One turn moves each row of this set onto another row. After a few examples, where does it send each row asked below?
dafa: [-11   9   9 -19   1   5   2   0   4   1  19  -4  17 -17 -11  10  -7  15
  18  -7 -23  -7 -11   8  22   5   3]
nozev: [-13  11  -1 -10   5   3   3   2  10  -1  14  -8  19 -15 -12  14  -3  17
  25  -8 -25  -9  -5   4  24   4   5]
mobi: [ -5  20  10   6  16  15  -6  15   4  -1  -5  12  -8 -11 -28   7   4  10
   2  -2  -4  17  -6  30  -9  15  -5]
zat: [-17   8   1 -14   4   8   1   4   9   5  16   0  12  -7 -16  17 -11  17
  15  -7 -30 -13 -12   8  20  -3  -5]
Pef: [ -8  21   2   6  17  12  -3  21   8   9   5  10 -12  -8 -25   9   6   6
  -6  -4 -10  11   1  29  -8  14 -12]
zudo: [ -9   3   1  -2  -2   1   0 -15   5 -17 -28   0  -9 -13 -24  36   5   8
 -14  14 -22  18  -3   1   1   1 -14]
vev: [ -2  12  -1 -12  13  -3  -9  20  10   9   7  -5  11 -24 -22  -1  15 -16
   6  14  -2  16   3  -5  17  17   5]
Geki: [  0  -7   1  20 -13  -2  17   0  -7 -18  -8   9 -16  12 -12   4   5  16
  14 -20  -9   4  -4   3   5 -12 -19]
zuv: [-15 -17   2  12 -16 -21   3  -3  -5   6   9  11  11  -5  -3   1   9   1
   1  -3 -19   1   7 -26  24 -13  -1]
goda: [-11  -6  14  -5  -6  13   9 -10  19   5   7   2  -1  -4 -24  19  35  -9
  11  -2  -8  -6   2  -3  18  -8  -9]
puvu: [-17 -15  -7  13  -9 -19   9   4  -7   5   3  13   2  -5  -3   2  10  -5
   2  -1 -26  -1  -2 -24  27 -18   2]
zif: [ -3   2  -9  -8  -8 -19   6 -10   1  -6  -2  -3 -15 -24 -17  18  11   2
 -25  -7  -2  15  24  -9   6   1  -7]
Mebe: [ -1   2  -9  20 -11 -17 -14  21  -5  15 -17  15  -7  10 -10   7  23  -1
 -16   8   3   6  -3   4  -1  -3  -9]
bati: [  0  20 -13  11   2 -13  -6   8 -13  -3 -21  22  12 -10  -7 -11 -12  16
   1  10  -9  21 -15   8   4   0  -5]
leki: [ -8  13   2   1  18  20   0  22   7   0  -6   7  -9 -11 -24   1   7   9
  -4   1  -8  11   1  36  -3   8  -8]
lunur: [ -1  18 -11   6   3  -8   5  11 -19   0 -21  14  17 -12  -9  -9 -14  14
   3   4  -9  24  -7  12   7  -4 -16]
gan: [  3  13   6 -15  -5 -10   0 -13 -15 -14  -1   2   5 -21 -10   8  11   5
 -26  16  -4  -6   1   2  22 -14  10]
viv: [  6  -5 -17  17 -10 -14 -11  20   2   9 -18  18 -19   6 -14   5  23   0
  -9   9   6  11  -6   4   0  -6  -8]
bizig: [ -3   7   4 -15  12  -6 -18  22   6  15   6  -1  10 -26 -24  -2   4 -10
   2  12  -3  13   1  -3  12  15   6]
pode: [ -2   6   2 -17   8 -10 -10  23   0  14   4  -8  13 -22 -24   2   1 -18
   8  12  -7  16  -3  -7  16  14  -7]
Puno: [ -8   1   2  18 -23  -5  16  -9  -3 -12  -4  12 -14  10  -6   6   8  19
  10 -22 -11   9  -7   0   0 -12 -15]
bap: [  2   2  -4 -13  15 -10  -6  25   0  15  11  -4   7 -31 -20   3   8 -16
   4   9  -5  14   2   3  18  15   1]
sanu: [  0  17  -7   2 -11 -26  -1 -13  -2 -19  -3  -8  -5  -8   2  23  -1   6
 -18   7 -25   0  -3   0   8  12 -11]
Vov: [-10 -11  22  -4  -5  11   6  -2   5   9   9   4  -4  -3 -29  17  28 -19
   6   1  -7   0  -1  -5  18 -13 -15]
Gipe: [-17 -15  -3  13 -11 -18   2  13 -10   4   8   9   7   3  -6   1   4   9
   1  -3 -23  -2   3 -26  24 -18   3]
sata: [  3   2   2  11 -20   0  18  -3  -8  -8  -3  10 -15  10 -16   5   9  18
  12 -21  -1   8  -5   4   3 -18 -22]
Tizop: [-17   7  -1 -19   2   5   8   7   7   1  10  -9  11 -13  -8   9  -8   8
  18 -11 -28 -15 -10   9  20   4   0]
Dugu: [ -4  23   1   9  22  15  -1  12  10  -1  -5  11  -2 -12 -26   8  11  15
   4  -1  -6  11   3  31  -3  13  -6]
Bal: [ -3   5  -4  19 -16  -2  19  -7   0 -16  -9  11 -11   7 -12   2  12  23
  17 -20  -8  10  -1  -3   5 -16 -12]
Benen: [  1  23 -17  11   3 -11  -2  11 -11  -6 -26  12  17 -10  -7  -8  -4  13
   7  11  -5  23 -10   7   9  -1  -1]
tomup: [-14 -13  -4  19 -10 -18   3   2  -3   0   5   9  12   1  -3   5  17   1
   5   3 -20   1   6 -26  28 -12   5]
Sofaf: [  2  -2  -5  24 -13 -17 -15  10   1   8 -22  19 -11   7 -15   8  20  -1
  -8   4   7  13  -2  -1  -6   0 -12]
puz: [  6   4 -10  26  -6 -15 -10  13   5   4 -17  18 -10  10 -13   8  30   2
  -8   6  10   9   0   0  -1   3  -7]
miloz: [-18 -13  21  -6 -10  12   2  -6  13  11   9   0   0  -7 -23  20  29  -9
   5  -6  -9  -5   4   0  14  -7  -6]
til: [-13   1  14   2  -5   1  12  -2 -13 -17  -2 -10  -2 -17  -8  22  15  24
 -24   0 -20  10  17  11  10  -2   3]
vomi: [ -9 -21  12  -4  -7  11   6  -5  15   8   7   0  -2  -5 -22  23  27 -12
   8   0 -11  -5   2   4  20  -9 -17]
gazap: [ -1   6  -1   8  18 -14 -10  -9  -2 -17  -2  19 -14 -18 -28  18  -3  -2
 -24  17 -19   6   5 -12  11   0   2]
Mek: [  5  12  13  -8   2  -4   0   4 -10 -36   0  -9 -18 -11 -23  10  -2  14
  -6  10 -21  13 -10  -9   8   2   7]
Gizo: [  4  16 -13  10   7 -13   1  14 -23  -4 -25  16  13 -12  -6  -7 -10  10
   5   6  -6  11 -15  15  10  -1  -5]
bef: [  7  -2   2 -15  -1  -3 -15   3  -1 -11  -5  -2 -14 -14 -31  34  10  22
 -16   6   2  -4   3  -1   9  -3  12]

Bal -> tomup
gan -> bef
Now these:
zuv -> miloz
Vov -> zat
bap -> leki

